One vector is turned by the same rotation once a tick. Each row is the vector after some number of ticks, and that number follows the row.
The counts run from 0 to 400.
[124 131 168 149 135 109 114 148  67 127 111 136 112  81 142 146 152 120
 132 127 152 180 134 129 152 146 100 139 129 109 125 123  84 129 129 166
 124 115 156 136 168 174  82 122 154 112  90 132 207  86 147 131 129 133
 120 169 143 157 127  95 106  93 128 128 106 167 152 110 103  84  89 154
  94] -> 251
[126 105 128 143 127 132  98 137  92 140 132 137 100  93 101 161 106 109
 164 139 108 138 187 171 145 113 135 140 132 148 161 140  71 129 112 174
 117 117 161 120 177 160 151 120 161  97 150  67 171 102  87 117 146 119
 143 135 112 105 123 121 103 162  97 116 155 136 114 131 121 165  91 145
  68] -> 288
[137 111 142 159 154 105 169 144 110 130 158 118  84  87 150 100 153  93
 152 129 109 132 160 121 131 134 124 145 117 125 144 140 146 140 142 156
  52  79 149 168 165 159  40 149 170 129 141 135 183 111 106 122 100 124
 114 135 117 172 124 129 136 144 116 121 131 136 102 105  79 136 110 138
 164] -> 102
[104 111 159 168 140 112 104 180  83 152 105 113 100  86 140 111 181  73
 135  81 117 158 102 120 131 120 142 142  95 130 130 116 108 127 142 130
 122  89 135 127 139 131  75 174 172  94 118 132 184  36 105 122 135 114
 113 139 144 126 151 119 129 126 121 149 115 134 132  99 104 154 139 187
 116] -> 362
[112 129 157 174 111  97 122 167 100 157  95 137  89 110 134 114 173  82
 151  74 111 163  63 129 116 145 139 155 101 122 116  95 101 125 140 129
 144 100 154 122 130 148  78 179 159  95  95 133 177  57 127 126 140 108
 112 141 140 125 161 122 141 103 137 137 122 116 138 110 106 140 139 181
 108] -> 22
[124 138 130 167 114 122 133 134 130 113 120 151  98 135 120 125 145 145
 113  91 147 133 118 129  84  69 104 137 128 119 112 108  64 132 133 121
 133 116 133 119 161 106  82 154 122  97  74 104 135  80 141 138 136 127
 122 154 127  73 166 143  92  92 107  83  97 129 144  82 128 100 123 182
  88] -> 240
[137 119 156  84 155 164  49 141  92  91 154  96 124  69 104 154 106 148
 127 100 109 149 105 135 133 100 117 113  93 132 107 103  94 139 133 172
 120 147 107 106 123 141 113 137 131  78 118 144 126  85 131 164 133 111
 169 164 127  94 126 137  51 111 119 161 135 116 126  90 140 130 118 142
 112] -> 304
[152 130  85 130 122 165 142  94 152 107 135 156  98 160 101 143 100 133
 126 121 110 102 137 150 114  98 112 137 137 134 147 129 106 127 103 144
 141 145 120 118 149 107 133 116  74 119 111  66  97 150 122 148 151  99
 167 125 108  53 127 173  69 117  92  96 126 102 142 111 188 128  85 134
  78] -> 230
[134 116 135 143 196 149 142 141 125 163 104 109 136  84 167 148 143  95
 111 164 112 169 191 114 162 171 127 150  94 109 162 137 174 127  95 167
 129 127 153 132 141 135  92 128 123 112 136  85 187 108  91 121 153 117
 151 110 156 116 114  84 133 140 122 172 114 156 136  98 117 156  99 150
 113] -> 139
[138 129  92 116 130 120 143  93 118  93 131 126  84 157 114 104 118 128
 120 117 156 119 114 119 129 128  77 109 158 144 138 140  88 116 128 145
 131 125 144 164 186 102  86 136 108 127  92 105 120 140 144 124  65 104
 148 179 112 112 118 170  63  97 108  83 110 137 135 131 150  61  75 115
 107] -> 229
[126 110 143 111 123 124  86 144  51 102 169 112  99  95 109 127 124 135
 137 111 141 143 156 149 140 100 103 127 119 140 122 128  55 136 142 179
  84 113 134 131 188 163 125 127 164  85 120 145 166 108 131 136 102 132
 166 189 107 137 110 141  68 138 110 114 148 146 121 132 107 121  79 133
 116] -> 289
[142 142 139 181 103 102 124 145 138 120 156 165  99 121 127 103 139 112
 174  86 112 104  97 140  95  79 134 136 161 151 107 136  38 141 144 146
 109 109 130 124 177 134  76 129 137 111  92 101 134  79 143 153 125 118
 102 137  72 124 174 158 104 105 100 108 106 119 117 115 124 112 134 153
 103] -> 282
[135 105 138 170 136  95 135 158  90 154 151 146  64 121 166 101 155  61
 136 107  87 141 107 117 122 106 138 156 132 127 147 130 105 157 138 133
 122 110 140 110 153 108  69 179 155 100 122 123 191  60 124 123 117 117
 121 136 107 112 163 121 137 113 124  98 139 151 130 126  95 116 143 155
 131] -> 64
[131  98 121 122 163 150  57 145 111 135 153 120  79 124 126  97 133 103
 156  83  91  98 103 112 133  65 136 116 115 152 112 116  89 178 137 156
 100 128 108 102 160 104 121 132 137  89 127 132 116  94 147 170 132 115
 133 134 106  70 145 152  44 122  96 135 158 127 133  93 143 154 127 135
 101] -> 2
[110 131 148 163  89 105 147 144 130 136 109 154 128 105 130 169 128  93
 165 115 140 176  94 156  98 167 140 140 123 118 130 114  78  64 116 134
 180 130 150 129 135 148 114 172 121 103 114  69 170  65  93 123 154  90
 140 129 109 105 157 149 159 127 114 133  99 115 131 119 148 141 124 171
  71] -> 306
[134 107 106 122 117 132 146 131 103 102 171 143  78 171 154  81 136  96
 150  86 108 107  66 108 125 126 119 124 123 158 128 122 140 146 134 125
 107 121 118 145 146  86  54 157 126 117 114 144 128 129 154 142  79  91
 164 139  81 106 128 186  76  96 144 104 145 106 107 118 142 114 126 110
 181] -> 397
[128 135  83 174 137 149 203 115 191 145  97 149 106 127 138 137 154  91
 127 144 134 110 162 119 120 157 129 132 121 123 156 160 149  85  90 126
 121  94 146 160 167 120  74 140 106 142 136  53 148 131  84 123 157  90
 121  91 118 126 123 147 136 144 103 140 103 115 128 111 145 140 121 144
 123] -> 157
[134 114  93 136 132 152 162 125 138 131 125 160 115 120 125 151 107 106
 121 116  67 145  84 149 100 127 143 156  93 101 133  98 147 109 108 133
 156 146 137 122  91 108  90 174  92  92 141  76 139  82  90 132 160  89
 155 111 130  64 152 139 145 135 132 133 143  96 145  91 161 161 143 162
 112] -> 77
[141 140 105 125 116 143 151 107 116  85 113 102 112 160 118 129 148 154
  79  83 156 138 108 119 105 106  98 127  90 122 115 134 108 108 114 119
 120 112 118 131 152  86  76 145  94 100  80 115 121 133 140 132 101  89
 166 166 137  82 141 167  66  84 127  92  89 122 116 106 147  82 107 163
 130] -> 183
[140 112 128 160 169 149 108 162 110 138 164 151  86 119 146 120 116 100
 147 104  51 127 111 124 115  71 143 157  98 126 141 113 110 184 122 126
 110 118 113  79 125 104  94 128 129  82 125 121 155  90 130 154 150 129
 152 124 107  70 154 127  97 133 116 123 166 118 123  92 123 166 145 155
 138] -> 63
[140 118 115 180 162 156 115 137 147 148 118 151  90 135 113 146 127 141
 148 128  88 111 184 147 120  70 125 135 125 115 141 142  78 171 107 140
 113 108 135  99 178 122 124  97 130  88 114  75 145 108 114 140 168 145
 123 116 125  75 141 114  74 134  84 101 140 132 132  82 139 146  98 152
  75] -> 231
[104  96 151 129 117 118  89 171  29 114 125 103  77 116 137 114 154  97
 137  97 136 173 101 141 152 144 117 131 106 148 127 102  99 139 137 140
 123 106 142 123 152 143 103 171 174  89 107 164 192  80 143 117 103 123
 159 171 142 130 118 121  99 113 135 131 140 151 102 118 112 118  92 157
 133] -> 14
[121 133 139 126 171 136 112 140 126 128  80  98 108  86 117 127 166 136
 131 133 161 154 157 105 160 159  85 125 114 122 118 132 140 148 125 168
 100 107 144 170 184 162  62 106 149 132  96 161 161 146 145 131 106 148
 114 154 146 149  91 106  74  97 128 134 102 148 140  84 119  89  72 133
 126] -> 205
[112 100 143 129 139  94  98 160  64 147  94 101  70  92 133 125 165  68
 142 105 145 168  82 125 142 129 122 132 119 134 133  98 117 130 131 151
 143 105 154 133 148 133 103 183 172 101 112 133 191  48 124 114 114 115
 115 148 153 112 140 124 122 122 137 129 120 140 150 117 116 129 122 143
 109] -> 18
[138 135 106 142 111 130 157 110 144  82 146 152 103 156 123 106 127 143
 139  92 140  99 109 125 105 114  90 112 145 142 117 135  72 134 124 119
 110 116 114 146 177 109  84 121 109 124  86 123 118 156 151 147 112 106
 146 151 100 113 130 176  53  76 122  73 107 100 127 108 157  76  90 130
 129] -> 225
[136 111 142  85 158 150 110 157  66 103 172 112 106 109 146 131 109 123
 109  85  84 164 104 122 134 107 121 148  90 126 107 100 145 165 138 145
  91 133 128 107 126 114  75 141 114  70 111 164 150 112 142 146 112 111
 185 155 131  89 119 136  69 102 145 126 161 131 122 100 110 114 113 143
 161] -> 71
[125 108 118 101 164 151 100 149  81 107 125  65  99 121 128 127 148 139
  93 115 158 156 183 107 148 116  87 118 103 134 136 139 128 153 119 154
 106 101 133 135 174 106  97 134 147  95 110 130 147 130 123 122 106 134
 162 176 165 109 106 126  56 106 124 115 125 151 117  99 109  91  81 151
 144] -> 182
[146 117 110 157 132 113 145 131 162 132 144 180  74 149 156  74 134  60
 162  93  90  94  53 103 118 113 144 133 145 141 124 113 112 153 146 143
 118 126 121 136 152 110  54 158 122 144 105 123 126  78 141 155 115 111
 105 119  70  99 163 166 112 107 126 106 138 104 126 102 143 125 160 126
 129] -> 49
[138 122 108 179 182 165 143 141 166 165 113 125 102 122 125 117 153 121
 137 131  92 100 215 109 126  85 127 148 110 125 154 159 116 166 111 134
  83  90 127 113 180 107  94 103 127 109 140  76 136 123 105 132 172 126
 123 115 134 103 132 111  84 150  88 124 132 130 129  85 125 176 120 157
 121] -> 166
[147 105 110 158 130 128 159 130 115 149 126 167 106 128 172 146 109  62
 120 131  84 157 105 142 113 148 134 159 124 111 152 118 157 107  93 140
 178 147 155 119 120 110  91 166  98 109 126  72 179  64 107 115 161  89
 147 107 127  68 152 136 162 123 133 116 139 127 146 128 144 154 142 160
 106] -> 73
[116 123 140 118  83 106 129 129  60  96 147 132 105 115 119 154 123  98
 137 112 169 171 106 169 136 151 116 128 129 147 146 124  80  79 122 152
 147 121 160 146 165 143 115 181 148 104 112  97 166  91 115  96 106  94
 168 180 120 122 133 162 121 108 131 114 112 133 112 149 133  96 106 146
 107] -> 298
[128  91 123 142 147  99 130 154  66 125 152 134  50 100 137 100 157  67
 143 110 124 134 131 115 142 106 122 141 132 143 153 127 116 153 131 145
  88  83 144 151 167 143  77 181 177 107 132 132 191  69  97 106  83 121
 130 158 134 119 143 131 129 143 129 101 150 142 121 126  97 126 129 152
 143] -> 60
[166 149 117 166 155 137 172 122 203 127 120 132 112 122 145  97 164 112
 122 102 134  83 120  81 113 128 126 128 131 124 124 146 132 142 128 140
 103 104 114 155 166  90  33 134  99 140  99 123 112 110 134 156 127 116
  94 106  95 115 143 150 112  99 117 140  86 117 124  77 130 114 142 148
 154] -> 156
